(29, -7, -4, -16, 0, 27) ⇒ 27
(-10, -5, 12, 26, -24, 8, 1) ⇒ 1
(-18, 27, 5, 28, 7, -16, -8) ⇒ -8
(-17, -16, -18, -31, -23, -31) ⇒ -31
(-25, -5, -27, -20, -27) ⇒ -27
(32, -11, -32, -1, -4, -6) ⇒ -6
(16, 15, -2, 4, 13, 32, 35) ⇒ 35
---
[[ 52 127 200 108 199 198]
 [ 76  51 181 176  90 127]
 [175 137  82 229 113 103]] value 198

[[ 46 192 185 105 183 186]
 [137 134 136 157 179 222]
 [156 159 146 138 149 206]] value 186

[[0 6 4 2 1 2 2]
 [3 3 2 4 8 3 3]
 [0 8 5 5 8 3 3]] value 2

[[-314 -143 -110 -581]
 [ 350  198 -658 -384]
 [ 672 -690 -892 -156]] value -581

[[40 41 35 24 45]
 [84 16 40 89 55]
 [40 68 53 64 66]] value 45

[[695 881 308 379 195 271 483]
 [674 574 461 439 487 194 512]
 [639 743 439 367 479 161 598]] value 483

[[1 3 7 8]
 [5 3 4 8]
 [3 4 5 4]] value 8
---
[ 12  33  -9  21 -25] | 33

[[  6   1   1  -2   6   2   6]
 [ -2 -32 -21 -27  -2 -20 -20]] | -32

[-28 -36  15   9  25  19] | -36

[[  4   0   8  -5  -7   3]
 [  1  11  -6 -11  33  -1]
 [  0   7   6  -3   2   2]] | 7

[[-26 -12  -8   6]
 [-11  -8 -22 -35]] | -8

[-17   7 -23  32] | 7

[-31 -13 -28 -24] | -13

[ 30  -2  -4 -18  -7] | -2

[-17 -12 -30 -17 -26 -34 -24] | -12

[ 9 34  5 -6] | 34
---
[[33, -26, -24, 23], [-14, -16, -6, -17], [34, 27, 15, -4]] ⇒ 34, -26
[830, -303, -463, -877, 351] ⇒ 830, -877
[8, 1, 7, 7, 4] ⇒ 8, 1
[[5158, 7179, 9340, 6662, 6221], [1859, 7765, 5760, 6394, 8727], [7522, 4155, 1576, 8821, 3613]] ⇒ 9340, 1576
[[67, 68, 78, 52, 12, 57, 85], [34, 84, 60, 52, 50, 26, 84]] ⇒ 85, 12
[3758, 8089, 2165, 9352, 6342] ⇒ 9352, 2165
[[0, 3, 3, 2, 1, 3], [5, 4, 6, 2, 2, 7], [2, 5, 4, 4, 2, 6]] ⇒ 7, 0
[-743, -560, -500, -44, -197, 639] ⇒ 639, -743
[[78, 54, 5, 48], [15, 36, 53, 52]] ⇒ 78, 5
---
[-26   6  34 -10] Out: -26
[  8 -33  16  14 -29  28 -23] Out: 8
[ 19  32  27   1  12 -28] Out: 19
[ 33  19   8 -33] Out: 33
[-24 -27  34 -13  -7  26   8] Out: -24
[ 14 -29 -16   9 -20  19 -19] Out: 14
[ -1  13  15 -10 -31] Out: -1
---
[[ 0.00  0.00 -0.03 -0.01  0.01  0.02  0.03]
 [-0.05  0.02  0.05  0.01  0.05 -0.10 -0.01]
 [-0.08 -0.03  0.07 -0.05  0.02 -0.07 -0.07]
 [-0.04  0.13  0.03  0.04 -0.15 -0.09  0.03]
 [-0.07 -0.02  0.09 -0.04  0.02 -0.07 -0.08]
 [ 0.09  0.01  0.09  0.08  0.04  0.08 -0.05]
 [ 0.03  0.03 -0.01  0.04  0.03  0.00  0.04]
 [ 0.04 -0.05  0.16  0.04  0.06  0.06 -0.17]] >> 0.02

[[ -7.167  -5.360  -7.616  -6.988   5.919  -5.067   0.751   4.790   1.705
  -22.691  -9.025]
 [ 11.171  -1.529  -4.273  15.546  -0.830   2.183   4.418 -20.204   4.665
  -15.029  -8.631]
 [  3.649  -4.635  12.769   1.553  -9.649  -5.861  19.555 -11.178   4.321
   -1.488 -15.450]
 [-13.667  -1.846  14.968  12.299  -8.635  -1.452   8.611  -2.317  21.198
  -23.353 -22.839]
 [ -7.087  -1.325 -12.845  -4.539   5.937  -9.213 -12.052   1.959  -6.481
   -5.441  -2.316]
 [  7.179 -10.752   1.470  -6.475  -0.173   5.287 -13.481   4.837   4.726
   -1.446  -0.347]
 [ -2.171  -0.148  -4.607  -1.055 -16.060 -18.095   8.343 -27.615   7.322
  -13.515 -13.814]] >> -22.691

[[-21.474  -5.779 -12.095  -3.560  -3.297 -12.845 -17.380]
 [-10.584  12.442  -7.288  -6.639   4.920  -5.103  13.304]
 [ -6.196  -7.283  -8.836  10.494  -2.471 -10.970 -15.023]
 [ -6.590  -9.719 -16.563  -0.442 -13.697  -2.621   2.324]
 [-11.510 -15.132 -11.908  -7.115  -1.235  -1.041  10.402]
 [-10.261   5.875 -10.636   9.704   6.908 -18.574 -28.793]
 [ -2.562  -5.794  -7.067  -1.229  -5.889   0.709  22.398]
 [ -2.777   6.147  -5.238  10.780  -2.388 -10.262  -2.826]
 [ -8.696   4.510 -20.032  -5.011  -5.389  -7.372 -24.716]
 [  4.309  -7.998 -18.298  -2.101  -8.728 -14.509  -1.225]] >> -12.845

[[ -54.830  -11.442    3.817 -191.443  150.788   92.047 -132.000   20.145
    97.108   14.606  110.883  -17.177  156.250   42.575   19.225  135.312]
 [ -33.315  -40.592  163.610   23.856  135.339  142.014 -112.548  169.874
  -135.491  -47.896 -140.794  126.619 -141.985  178.171  158.429 -158.913]
 [ -36.062 -166.743  -35.723 -215.229  163.262  159.424 -138.487  -16.147
  -102.433 -144.379 -109.277  -82.093  -88.367    6.006  -14.768 -113.803]
 [ 134.351  -10.975   12.643  -25.611  -74.405  -99.185   78.548   10.919
   235.495  -14.747  225.355  -12.162  228.976    4.707    6.996  257.123]
 [ -17.116  234.391  -80.367  180.679  -32.796    3.584  111.431  -85.083
   117.181  285.299  138.600   -9.825  147.592  -88.083  -79.829
   142.770]] >> 19.225

[[  8.72   2.76   5.42  11.50  12.33   2.53  -2.65 -20.63  10.21   7.31]
 [ 13.44  -2.45   4.86   8.66  17.59   8.38   9.46   0.72   7.78   8.30]
 [ -3.68  -5.33  -6.45   7.61   4.60  -5.49   9.95   8.45   5.79   7.85]
 [  6.01  15.62   3.74   9.48  -7.25   2.67   4.52  -1.77   5.99  11.28]
 [ 11.05  -3.61   3.81  -3.43  19.51   9.09   5.23   4.51   8.92   9.91]
 [  3.91   3.78   3.46   7.05   9.75  12.42  12.80   7.59   4.45   5.34]
 [  6.86  -1.78   3.00   7.65  12.73   4.69   5.92   1.25   9.55   5.99]
 [ -4.59   0.88  -1.61  11.94   1.36  -2.93   8.38   3.30   0.30   9.20]
 [ 15.71   6.26  15.28  11.97  16.02  13.94   7.57   9.89   1.68   6.36]
 [ 18.19   2.22   7.50  10.26  12.01  19.31   5.92   5.19   2.22   6.01]] >> 10.21
---
[[174 114  72  39 244 104 118]
 [179 132 150 142 172 181 178]] yields 244, 39

[2783 8627 2946 1702] yields 8627, 1702

[[ 46 156  20  70  37  50 241]
 [ 85  74 158  79  83  59 150]
 [146  99  35  66  54   2 163]] yields 241, 2

[ 2 13 61 89 90] yields 90, 2

[75 34 23 73  0 29] yields 75, 0

[5 1 8 4 7] yields 8, 1

[924 176 548 471 594] yields 924, 176

[[253 531 497 454 141 714 511]
 [767 374 435 473 752 200 244]
 [203 646 443 528 191 779 597]] yields 779, 141

[-33  -9 -12 -21  -5  31] yields 31, -33

[[196 123 156 138 150 179]
 [  4 146 203 156  99   2]] yields 203, 2
---
-20  -35   37   19    6  -10 Out: -20, -10

-26   16  -29   -6 Out: -26, -6

-10   15   24   -8   10
 -1  -23  -28    0    4
Out: -10, 4

31  -4  13   7   0   1 Out: 31, 1

-31  -37  -27  -32  -18   23 Out: -31, 23

 37  -17   -9   24  -15  -14 Out: 37, -14

-10   -3    4  -28   -1
 -9   -5    5  -27    0
-10   -1    3  -31    0
Out: -10, 0

 -3  -28   31  -10   18   20  -12 Out: -3, -12
---
array([-0.11,  0.09,  0.05,  0.02,  0.11]) => 0.05, 0.11

array([ 12.6,  -0.4,  16.6,  15.7, -16.0]) => 16.6, 16.6

array([ 0.16,  0.09,  0.02, -0.16, -0.01,  0.14,  0.19]) => -0.16, 0.19

array([[  5.72,   5.37,   5.59,   5.39,   5.25],
       [  4.11,  -5.26, -17.78,   1.52,   6.23],
       [  3.55,  -0.27,   9.49,  -6.63,  21.76]]) => -17.78, 21.76

array([-158.90,  -97.72,  -57.04, -185.70,  158.53]) => -57.04, 158.53

array([-0.133,  0.189,  0.099, -0.045, -0.015]) => 0.099, 0.189

array([-107.835,   51.674,  128.766,  -80.037,   57.653, -143.687,
         73.008]) => -80.037, 128.766

array([ 0.11, -0.08, -0.01, -0.16, -0.07, -0.09, -0.18]) => -0.16, 0.11
---
[[-8, 1, 20, 8, -14, -8, -11], [-23, -22, 44, 46, -35, -43, -44], [5, 21, -6, 6, 15, -12, -13]] → -43
[[897, 180, 392, 996], [758, 276, 478, 879]] → 478
[[359, 479, 358, 608], [684, 725, 734, 328], [865, 530, 887, 136]] → 734
[[8517, 4392, 5941, 2376, 2271, 7461], [3102, 4981, 5242, 4309, 4488, 6283]] → 4488
[[67, 137, 87, 171, 179, 63, 120], [62, 131, 35, 210, 198, 77, 135]] → 77
[[82, 54, 4, 42], [61, 53, 58, 50]] → 58
[[5, 6, 6, 6, 5, 6, 6], [6, 7, 7, 2, 7, 7, 6]] → 7
[[-139, -282, -158, -90, 258, 789, 784], [82, 143, 17, 24, -345, -530, -543]] → -530
[[732, 570, 207, 605], [525, 459, 127, 816], [265, 935, 318, 804]] → 127
